Rotation paths and how fast each direction turns (deg/step)
Each turn is a multiple of 5 degrees from 10 to 175, or 0.
Each row of a path follows its step; steps can be skipped.
Path 1:
step 0: [ 0.39  2.48 -1.31  2.98  0.62 -1.11  0.75 -0.03  0.46 -1.95 -1.76 -1.33
  1.34 -1.41  1.22  1.04  0.28 -0.38  0.34 -1.62 -1.34 -0.74  0.33  0.21
 -0.13 -0.42 -0.06  3.34 -0.34  1.50 -0.43 -0.63  1.38  2.81]
step 1: [ 0.45 -3.71  0.97  1.81 -0.11  1.01  0.58 -1.61  1.44  0.04  0.89 -0.19
  0.37 -2.48  0.46 -0.79  0.17  0.50  1.79 -0.73  1.37 -1.94 -0.45  0.33
 -0.08 -1.33 -0.46 -0.45  0.28  1.40 -3.10  0.93 -0.39 -2.26]
step 2: [-1.52 -1.93 -1.53 -2.34 -0.31 -2.43 -0.16 -0.16 -1.91 -0.01  0.04  0.24
 -3.25  0.63  0.79 -0.09  0.68 -0.38 -0.78 -1.63 -1.27  0.60 -2.37 -1.47
 -2.14 -1.11  0.10 -0.85 -1.01 -1.78  0.03  1.15 -0.02 -1.06]
step 3: [ 0.55  0.02 -1.01  0.16  1.62 -0.52 -1.80  1.53 -1.76 -1.71  1.34  0.23
 -1.00  0.66 -3.34 -0.02  1.36  0.12 -2.21  0.86  1.67 -0.90  2.13  0.79
 -0.49  3.12  1.31  0.12  0.17  0.54  0.91  0.53  1.34  0.89]
step 4: [-0.17  1.66  0.57  0.99  0.34  0.74  0.89  0.79  1.59  1.00 -1.87  1.76
  1.27  0.85  0.15  2.80 -1.55 -0.10  0.75  2.78  1.96 -0.66 -1.75 -1.05
  1.09 -0.10  0.97  0.15  1.90  0.55  1.96  1.29  1.60 -1.96]
step 5: [-0.42  1.85  0.12  0.43 -1.38 -0.71  0.54 -2.96  1.43 -2.03 -0.31  0.80
  1.52  0.56  3.05 -1.52 -0.17  0.54 -0.73 -3.59  0.88  0.95 -0.20  0.48
  1.81 -0.69 -0.50  0.88 -0.88 -0.03  0.80  1.66  0.23  1.54]
step 6: [ 0.98 -1.59 -0.75  1.03  0.72 -0.63  1.04  1.76  1.01 -0.72 -0.40 -2.11
 -0.77  0.35  1.25 -4.20  2.05  0.49  2.17  0.49  0.14  0.55  0.10  1.51
 -0.05 -0.30  1.85  0.49 -0.31  1.12 -2.37 -0.95 -1.08 -1.08]
step 7: [-2.25 -0.16 -0.71 -0.40 -1.00 -0.25 -1.06  0.89 -0.29 -1.14  1.58  1.00
 -0.69 -1.39 -0.28  1.17  0.87 -0.89  0.23  2.70 -0.91 -0.63 -0.60 -0.53
 -4.14 -2.70 -1.38  0.57 -2.42  0.00 -0.34 -0.06  0.63 -1.15]
step 8: [-0.30 -0.64 -1.14  0.90  1.13 -1.54 -0.91 -1.41 -0.30 -2.33  0.48  0.03
 -0.35 -0.81 -3.13  2.39  0.02 -0.20 -0.60 -1.81 -2.62 -1.08  0.28 -1.35
  2.29  2.02  0.39 -0.31  0.48 -0.38 -0.37 -0.10  2.80 -0.60]
step 9: [ 0.27  0.25  1.22  0.91  2.24  0.15  1.73  0.29 -1.52  1.78 -1.93  0.65
 -0.79 -0.28  1.61  1.32 -0.79  0.33 -1.89 -1.46  3.21 -2.64 -0.58 -0.71
 -0.35  0.55  1.53  0.32  2.03  1.74 -0.91  0.90 -0.56 -1.00]
step 10: [-0.71 -0.63 -0.01 -1.44 -1.11  0.44 -0.70 -0.01  1.26 -0.02  1.21 -0.30
  0.62  0.71  0.58 -3.02 -0.45 -0.24 -0.09 -0.74  3.44  1.28 -1.15 -1.05
  0.27 -0.90 -0.03 -2.59 -0.62 -0.77  2.17  3.78  0.62  0.19]
step 11: [ 1.64  0.32 -3.19  0.55  0.13 -1.81 -0.37  1.20 -0.02 -1.14 -1.80 -0.96
 -0.22  1.68  0.65 -1.40  1.44 -0.05  1.10  1.37 -1.03  2.25 -0.39  1.75
 -0.70  0.99  1.02  3.21 -0.20 -0.92  1.96  0.05  1.18  1.00]
Speeds:
[ 0.36 -0.47  0.70 -0.02 -0.11 -0.51  0.40 -0.04  0.09 -0.51 -0.52  0.99
 -0.06 -0.23 -0.35  0.33 -0.07  0.42 -0.53  0.47 -0.45  0.42  0.56 -0.57
 -0.71  0.50  0.78 -0.65 -0.47 -0.43 -0.43 -0.06 -0.11  0.06] -> 70
[ 0.25  0.29 -0.15 -0.91  0.09  0.13  0.41  0.38  0.71  0.42  0.72  0.06
  0.02 -0.60  0.28  0.23 -0.85 -0.20 -0.19 -0.11 -0.64  0.49 -0.17  0.96
 -0.39  0.79 -0.28 -0.50  0.55  0.29 -0.22 -0.23 -0.14  0.34] -> 0
[ 0.04 -0.66  1.05  0.48  0.49  0.30  0.53 -0.76  0.18 -0.21  0.09  0.23
 -0.26 -0.16  0.38  0.40 -0.10 -0.05 -0.59 -0.60 -0.28  0.48 -0.30  0.35
  0.61  0.14 -0.40  0.82  0.19 -0.13  0.37 -0.03 -0.34 -0.96] -> 95
[ 0.23  0.08 -0.13  0.57  0.22  0.10 -0.22 -0.02  0.48  0.56  0.11 -0.65
 -0.04  0.32 -0.20 -0.19  0.36  0.38 -0.71  0.05  0.16 -0.40 -0.50  0.05
 -0.02  1.30  0.67  0.91 -0.51  0.08 -0.79 -0.41 -0.30  0.40] -> 130
[-0.33 -0.09 -0.17  0.19  0.52  0.53 -0.04 -0.75 -0.09 -0.17  1.25  0.25
  1.05 -0.04 -0.27 -0.22  0.22  0.52  0.35 -0.37  0.56 -0.04  0.95  0.25
 -0.22  0.59 -0.26 -0.47 -0.55 -0.27  0.01  0.23  0.04 -0.18] -> 160
[ 0.75  0.53  0.97 -0.43  0.31 -0.56 -0.46  0.50 -0.45 -0.17  0.89 -0.69
 -0.43 -0.21  0.30 -0.19  0.35  0.12  0.53  0.55 -0.20  0.35 -0.04 -0.50
 -0.29  0.44 -0.25  0.37 -0.46  0.04  0.48  0.57 -0.04 -0.34] -> 90
Path 2:
step 0: [ 0.79 -0.67  0.11  1.36  3.05  1.25 -1.15  0.20  0.92 -0.86  2.46  0.66
  0.83  1.31 -1.66 -1.60  2.52 -1.79  1.52  1.00  0.84  0.10 -0.05  1.23
  0.23 -3.13  0.29  1.00 -1.57 -1.55 -0.42  0.33  0.31  0.21]
step 1: [ 0.73  0.14  0.64 -0.57 -0.65  0.08  1.15 -1.26 -1.34  1.44 -1.07  0.51
 -0.10  0.83  0.24  2.60  0.99 -1.09  2.11  2.65 -0.92  1.02  0.62 -0.78
 -0.84  0.49  2.04  2.54  3.06  1.30 -1.41 -1.25  0.15  0.88]
step 2: [ 0.59 -0.42 -1.68  0.39  2.16  0.40 -2.55  1.42  1.39 -0.59  0.53  0.72
  0.29  1.85  0.32  0.25  1.90  1.61  0.11  0.10  0.45  2.65 -3.15  0.00
  1.24  0.58  0.54  1.25 -2.52  0.18 -0.20 -0.42  1.44  1.39]
step 3: [ 0.89  0.99 -0.68 -1.60  0.11  1.10 -0.88  1.12  0.19 -1.09  0.03  2.11
  1.91 -2.34  0.70  1.89  0.95 -0.63  1.96  2.44 -2.22 -1.81  1.38  0.87
  0.23  0.03 -0.30  1.65  2.26 -0.16  1.34 -1.60 -0.75  0.48]
step 4: [ 0.33 -2.81  0.20  0.27 -0.23 -0.48  1.31  3.40  0.14  1.16  0.84  1.74
  0.35  1.91 -0.79  0.11  1.43 -0.91  0.62 -0.16 -1.36  1.27 -1.63 -0.45
  0.21 -1.21  2.13 -1.27 -1.34 -0.04  0.72  1.08  1.53  2.51]
step 5: [ 1.89 -0.26  0.52 -0.75  1.57 -0.55 -1.66 -1.48 -2.05  0.45  1.56  1.46
 -0.79 -0.37 -1.22  3.42  0.59 -0.14  2.58  1.27  0.83 -1.77 -1.12  2.18
 -0.37 -0.02 -1.17  0.60  0.70 -1.45  0.40 -1.40  0.53 -0.62]
step 6: [ 0.40 -1.04 -1.06  0.13  2.47  1.84  1.41 -0.17  1.52  0.13 -2.04  1.85
  0.66 -0.30  0.72  0.97  1.05 -1.54  1.39  0.06 -0.90  1.41 -0.21 -1.09
 -1.76 -0.02  1.63 -1.40 -1.51  2.67 -0.76  0.03  2.79  0.53]
step 7: [ 0.55 -0.80 -0.28 -2.71  0.48 -0.58 -2.56 -0.55 -1.21 -0.61  0.89  0.42
 -0.25  0.93 -0.82 -0.29 -0.28 -0.05  1.93  2.58 -1.10 -2.00 -3.09 -0.98
  1.76  0.37 -0.48 -0.36 -0.74  1.08 -0.70 -1.91 -1.87  1.24]
step 8: [ 1.01 -1.18  0.91  2.06  0.74  0.88  1.38 -0.42  2.02 -2.67  0.17  2.50
  0.45 -1.17 -1.68  1.07  1.36 -2.49  0.36  1.09 -1.36  1.84  1.36 -0.01
 -0.73 -0.17 -0.64  0.81 -1.89 -0.76  0.16 -0.21 -0.04  2.04]
step 9: [ 1.00 -1.91  0.47 -1.39  1.60 -0.59 -1.14 -0.18 -1.07  1.09  1.19 -1.61
  0.23  1.85 -0.09 -0.21  2.94 -1.62  1.05  2.09  0.37 -1.75 -0.17  0.09
  1.47 -2.20  1.68  0.81  1.89  0.95 -1.73  0.41  0.46  1.21]
step 10: [ 0.31  1.49  0.95  1.22  1.44  0.53  0.44 -1.40 -0.79 -0.77 -0.02  2.55
  0.53  2.26  0.83  2.32 -0.09 -0.19  0.95  0.58 -0.28  3.18 -1.16 -0.19
 -1.04  1.33  1.34  2.54 -1.28 -0.67  0.08 -2.00  0.15  1.53]
step 12: [-0.20  0.98  1.79 -0.05 -0.45  0.76  0.17  3.16  0.10  0.16  0.68  3.19
  1.11  0.71  0.28  0.08 -0.47 -2.52  1.22  1.95 -2.67  0.75 -1.81  0.16
  0.62 -0.80  1.56  1.13 -0.04 -0.80  0.82 -2.14 -0.14 -0.39]
Speeds:
[-0.09  0.11 -0.58  0.15 -0.51 -0.25  0.43 -0.23 -0.93 -0.22 -0.10  0.43
 -0.48  0.57 -0.34  0.27  0.71 -0.70 -0.18 -0.24  0.79 -0.24  0.16  0.92
  0.15  0.31  0.57  0.33 -0.13  0.07 -0.66  0.31  0.54 -0.60] -> 85
[-0.11  0.33  0.17  0.78 -0.22  0.03 -0.03  0.01 -0.63 -0.62  0.04 -0.28
 -0.34 -0.31  0.03  0.53  0.75 -0.36 -0.26 -0.17 -0.54  0.33  0.03 -0.40
 -0.63  0.11  0.28 -0.51  0.49  0.19  0.61 -1.34 -0.44 -0.53] -> 160
[-0.22 -0.33  0.15  0.56  0.37 -0.54 -0.19  0.99  0.07 -0.60 -0.41 -0.74
  0.61  0.16 -0.13 -0.50 -0.25 -0.24  0.43  0.38  0.52  0.50  0.05  0.47
 -1.07  0.61  0.38 -0.23 -0.72 -0.04  0.04  0.16  0.16  0.07] -> 170
[-0.20  1.15  0.52 -0.22 -0.83  0.31  0.24 -0.75  0.09 -0.45 -0.08  0.26
  0.59 -0.33 -0.58  0.30 -0.63 -0.17  0.57  0.23 -0.04  0.44  0.53  0.41
 -0.22  0.29 -0.01 -0.19  0.38 -0.15  0.11 -0.11  0.76  0.73] -> 155
[ 0.13 -0.66  0.36 -0.32  0.35 -0.09  0.24 -0.87 -0.19 -0.29 -0.17  0.21
 -0.45 -0.31 -0.43 -0.01 -0.54 -0.67  0.17 -0.08 -0.04 -0.79 -0.11 -0.26
 -0.30  0.05 -0.52 -1.39 -0.84  0.51 -0.29 -0.05  0.08 -0.18] -> 40
